rotation ticks, each row followed by its count of ticks
The counts run from 0 to 1212.
[ 12   8 -21  25  16   9  -7  -7   4  -7   6  -7  14 -26  -2   8  35 -20
  -1  16 -36   8   0  36 -24 -36  31 -25  -4 -10  -5   4 -21  -5 -27   4
  14 -10  -6  -3   2  -9  28  -2   0  -7  15  -4]	115
[ 26  15 -15  30  14   8  14  14  -6 -14   7  -9  11  -1 -14   2  27 -16
   3   0  -4  11  -2  46  -1 -24   9 -27  -9 -13 -32   8   0 -12 -18   4
  20 -20  -5 -36   6  -2   9   3   8   0  13  -9]	1072
[-14  13   3  15  37   6 -13 -13  -5 -21  -5  11   8 -13 -13 -26  23 -17
   7  -9 -30   8  -5  15 -19 -37  17 -25  -5  -5  24   2 -23  -7 -14   4
   1 -31  -1 -16 -13  20  11  14  15 -23  -8  -6]	445
[ 28  35 -12  20  17 -28  20   7  -7   0  18   0   8   1 -27 -11  30  -3
  -1 -13  -1  10  -5  36  -9 -23  16 -24   3  -6   4  -9  -4  12   2 -10
   7 -13  -9 -35   5  -8  10  19  11  -9  13 -20]	207
[ -2  19 -17  22  30   7   1   3 -13 -25   6  -6  15  -8 -16 -36  16 -23
   9 -13  10  14 -10  25   2 -24  -4 -29   4 -16   3  15 -19  -9 -10  10
  -4 -21   5 -37 -24 -20  -3  28  13   4   5 -19]	487
[  3  23  -9  11  32   2   2 -11   9   1  19  50  10 -12   6  12  44 -19
  -3 -12 -16  11   1  14 -23 -22  20  -7   0 -21   5  16   6   6  -4  -2
  -1  -6   7 -34 -22  -6  -3  13 -10 -16  -7  -7]	887
[  6  21 -23   1  23   4  22  -6   4  -9  17  16  16 -12  -1  19  27 -17
  -4   0 -11  31  -1  18 -31 -28  44  14   4   6 -14   3  10  -7 -12   3
   8 -14  -3 -35   4 -23   7  -9   6  -4   0  -6]	629
[ 18   9 -17  19  20  13   0  10  10  21   9  -1  25 -22  -3  13  27 -20
   2  -1 -16   9  -2  35  -2 -37  31 -20  -5  -3   2  -6 -13  14 -24 -15
   5 -10   1 -21   3   1  37   4  -9  -8  14  -9]	195
[ 19  33 -38   2  21   8  25   0 -18 -20   8   4 -10  -2 -13  -1  21 -11
   1  -3 -13  10  -3  36 -20 -32  21  -1 -10   2  -2   6 -20  17 -17   4
   3   1   1 -31  -3  -3  24  18  16  -6   7 -22]	748
[ -5  37   2  19  25 -10   0 -25   9   2   7  13  20 -13   2  -5  44 -18
   0 -25 -15  16  -4  28 -17 -25  12 -17  25 -14  17 -14   9  -7   9 -14
  19  -3   2 -13  -3 -15  16   2   7 -24   7 -12]	1173
[  0  32  -5  31  37  10 -10   0  -6 -17  -3  18   0  -3 -17  -6  24 -25
  14  -6  -5   3 -14  37  -5 -27  -2 -30 -18  -4  -3  -7  -6   8  -1   7
  21 -28 -16 -40  -5   0  -8   2   1 -15  16 -13]	946
[ 10  10  -7  -2  33  23 -13  25  15  15  10  37  11 -16   7  10  30 -10
  -1  -4 -11  22  -8  17  -5 -18  32 -27   0 -14 -12  21  -7  -5 -15   7
  -7 -15 -12 -31 -14  -2  -2  28   3  -9  12   0]	22
[ -3  27  -1  16  30  -6   6   8  17  -7  -9  -4  34  -4 -28 -21  23 -25
  21   1   5  19  -6  43 -14 -14  19 -28  18 -15   5 -10  -3 -20  -6  -5
  -9 -36   9  -6  -4 -13   5  10  10 -13  -6 -15]	1119
[  8  42   5   5  23 -13   7  -7   9  -8  -6  25   3   2 -16 -12  39  -3
  11 -19 -16   8  -9  43 -18 -21  13 -23  21 -11   4  -7   4 -20   2  -3
   9 -19  -7 -12   1   7   4  20  22 -34   0 -13]	336
[ 20   6   1  17  25  17   7  13  -1 -14   8  -3   9  -5  -2   3  14 -21
  -7 -19 -34  22   7  24 -22 -28  46  -3  -2  12   1  23   0  -7 -22  -8
  10 -17  25 -33  -4  -2  20   2 -16   0  24  -1]	520
[-17  21   1  15  27  28 -17   6  -2 -22   0  15  15 -17  -3  -2  28 -31
   1  -7 -23  29  -2  20 -14 -26   5 -28  15 -11  11  12 -10 -21  -2  16
  12 -14   6 -20 -30   5 -16  15  -5  -9  -1 -12]	565
[ 18  29 -13   4  23  -6  12 -11  10   7  13  12  15  -3   9   3  46 -16
   1 -25 -16  17   4  44 -16 -30  17  -8  27 -12  -1  -8   8  -6  -1 -17
  13   0   7  -7   1 -14  23  12  -3 -27  15 -14]	590
[ -3  21   6  14  25  -9  21  11   5   0  28  23   1   1 -12  10  46 -10
  -6 -22 -24  19   7  10 -21 -28  17 -19   3  -3   8  21   2  -2   1 -13
  -2   0  15 -24 -15  21  20  10  10 -21  18  -5]	385
[  0  31 -12   1  19  -6  22  25  13 -17  12  21 -12   5  -8  -7  38 -12
   9  -5 -15   7   6  39 -20 -14  32 -26  12  -8   6  35 -12  -5  -7  -7
  -6  -6   7 -15 -21 -14   7  29   3  -7  22   8]	211
[  1  37 -10   5  16   1  16  13   5   0   2  23  -8 -17  -8  -1  27  -3
   7  -7 -23  13 -19  34  10 -31  19 -23  15  19   6   0 -18   7   8   5
   6  -5 -27 -34  -5 -10   7  10  26 -16  35   2]	544
[ 13   7 -14  23  30  17  -8  10 -13 -12   7  12   8 -11 -10  15  32 -20
 -13   8 -25  19  -7  26 -27 -35  20 -28  -5   2  -4  13  -2  18  -1  12
  29 -20  -3 -18  -6   4  -3   1 -11 -11  22 -19]	236
[ 13  36  -4   4  17   4   3 -15  14  -1 -10   2  12 -12   8 -11  25 -24
  17 -33 -13  19 -13  44  -8 -18  19 -18  35  -2   2  -4   9 -20 -10  -8
   1  -2  14 -12  -9 -28  19  13  -4 -15  16 -15]	134
[-10  34 -26 -20  24   2  16  20   2  -8   4  22  -7 -10   2  15  35 -18
  10  -4  -7  26   2  27 -22 -32  33 -15   2   8  -4   1  -8  -1 -19   6
   6 -13 -34 -13   2  -4  -8  12  16 -26  11  -8]	751
[  8  11 -14  18  22   9  -8  -2 -21 -11  12   2   3 -19 -14  -1  35 -13
  -7   4 -42   9  -3  15 -14 -45  15 -20 -14   2   7   1 -33   5 -19   3
   8  -7 -10 -24  -3  23  24  12   8 -16  10 -14]	572
[  2  28 -18   7  35   2  10  -5   1 -34  -3   4   5  -5  -3 -24  34 -15
  -2  -7  -4  27   0  34  -6 -24  14 -18  17  -6   3  -3 -15 -14  -6  12
  15 -33 -18 -19 -11  -8  -6  20  29 -15 -13   1]	160
[ -5  27 -17  17  38  18 -20 -10 -11 -22 -10  23   2  -5  -6  -8  33 -30
   8  -3  -7   9 -10  28 -19 -40   1 -19  -4   1  12   7 -13  21   2   1
  19 -21  -2 -20  -8  -5  -5  11 -13 -19   7 -12]	364
[  8  16   7   2  29 -14   4  13   5 -13  18  21  -1   1  -7  -3  18 -11
  -2 -28 -31  11  20  24 -30 -24  39  -4 -13  -6  13  14   2 -16 -25  -7
   4 -15   9 -32  -7  12   7  10 -20 -15   8   2]	1183
[ -8  28  13   9  25  -5   3   2  -3  -6   7 -15   0 -18 -14 -13  18 -24
   8 -42 -13  32 -16   1 -21 -17  28 -40  12  10  19   2  11 -10  -9   5
  12  -7   2 -29  -9  -4   3   9   6  -6  27 -26]	515
[-13  25   9   9  30  -1   6  -6  19 -13   3  15  13   5  -8 -23  41 -19
  12 -19 -13  23 -10   8 -24 -14  26 -13  25  -2  15  25  -5 -11   7 -13
 -17 -12  21 -19 -15 -24  11  18  12  -8   9   4]	714
[  9  21  -4  14  17   1  14  15  10  -8  20   1  16   7  -8  -3  47 -11
  -2  -6 -17  30   0  18 -21 -16  31 -13  19   7  -7  25 -12  -8   3 -21
 -13   7  16 -26  -2 -30  29  20   1   4  25  -2]	587
[-13  33   7  17  17  -8  -3 -20   4   2   5  17  17 -14  -4 -11  49  -8
   5 -27 -26   9 -12  21 -11 -32   6 -19  26 -12  17  -7   1 -12  14 -13
  14  -1   0 -19  -9  -2  15   9  15 -26  13  -8]	1174
[ -9  30  10   8  40  13 -21  25  -8  -2  -5  24  15  -2 -26 -19  12 -10
  16 -15  -1   1 -14  26 -22 -18  31 -13 -12 -11   2   6  -5 -10  -2 -10
   2 -13  -4 -34   0   4   1  29  10  -5   7 -25]	405
[  9  43 -17   4  16  -6  28  13   9  -4   5  17  -3  -7   3  12  38 -10
  -1 -14 -11  17   6  48  -5 -28  27  -8  17  -7   6  -6   6   2  -5 -11
  26 -11  -2 -20  -5   0  13   4  13 -22  -2   2]	670
[ 13  23  -6  17  22   8   1 -34   9   1  12  -2   4 -15 -11   1  31 -28
  17 -16 -14  28 -22  16 -21 -14   5 -35   6   4 -15  -4   1 -13 -10  10
 -10   5   2 -24  -6 -27  19  -2   5  -8  29 -29]	637
[ 13  43 -15   7   0  -3  37   4   8  -4  -4  -8  -9 -17 -16  -4   6 -20
  22 -22 -15  16 -18  37  -7 -19  25 -24   9   9   2   4   5  -3 -21   6
  -1  -3  12 -31  -9 -14  18   5   8   0  12 -20]	341
[  5  30  -9   9  40 -14   7 -16  17  -7   9   9  22   8 -10  -2  39 -29
  12 -11   6  30   7  25 -33 -14  26  -7  10   0   3  -9  12  -2  -2 -16
  -5 -17   7 -13   4 -29  14  -1 -11 -19   8 -14]	254
[-18  31 -12  17  24  -2  16 -21  -5 -15  12   5  24 -22 -10  -9  19 -16
   9 -13 -10   7 -16  10 -18 -33  34  14  -3   0   5  -1  -3  -6  -9  -5
  11  -4  -4 -50   5 -28  15 -10  22   4   2 -11]	501
[ -8  21 -17   7  30  23 -19 -19  10 -15 -18  -2  11 -20   3  -7  26 -30
  11   6 -17  16 -12  29 -20 -30  32 -20  14   2   4  -2 -18  -8 -15   5
   9 -16  -8  -4  -1 -29  15   6   3 -11  10  -8]	242
[-10   9   1  13  36  21  -4  -2   4 -20 -15   2  13  -2  -1 -17  15 -36
  16 -26 -16  19  -2  16 -13 -32  22  -8   1  11  16  19  -7  -9 -20 -11
  -5 -31  26 -27 -10  -6  16   5 -19  -5  10   4]	647
[ 14  11 -12  29  27  17   4   5 -11  -8   7   0  10 -12 -10  17  27 -24
  -2   1 -14  21 -14  28 -21 -28  21 -33 -10   3 -15   9   6   9  -7  12
  31 -23  -4 -26  -1  -1   1 -10   0  -7  29 -21]	235
[  8  22 -14   8  26   0   6  -9  17   9  20  45   8 -13   7  21  44 -22
   4  -1 -14  10   3  23 -19 -18  24 -11  -7 -16  -9  16   8   6  -9  -1
   2  -4  -6 -33 -14 -14  -2   2 -14 -13   2  -3]	886
[-13  22   7   7  31  -7   7  -3  17  -2   5  23  23   1 -10 -14  52 -12
  10  -7 -16  20  -4  12 -24 -20  22 -14  30  -3  15  26  -4 -13  11 -14
 -17 -18  15 -12 -16 -12   7  21   8 -18   4   2]	713
[ 33  25  -6  16  32  15  -2  -4   9   4  14  28   3 -14  -8  -1   6 -12
   0 -20 -16  11  -9  23  -3 -17  20  -9 -17   3   1  -4 -11  10 -15  -2
 -18   0  12 -58 -15 -13  22  17 -11   0  15  -8]	935
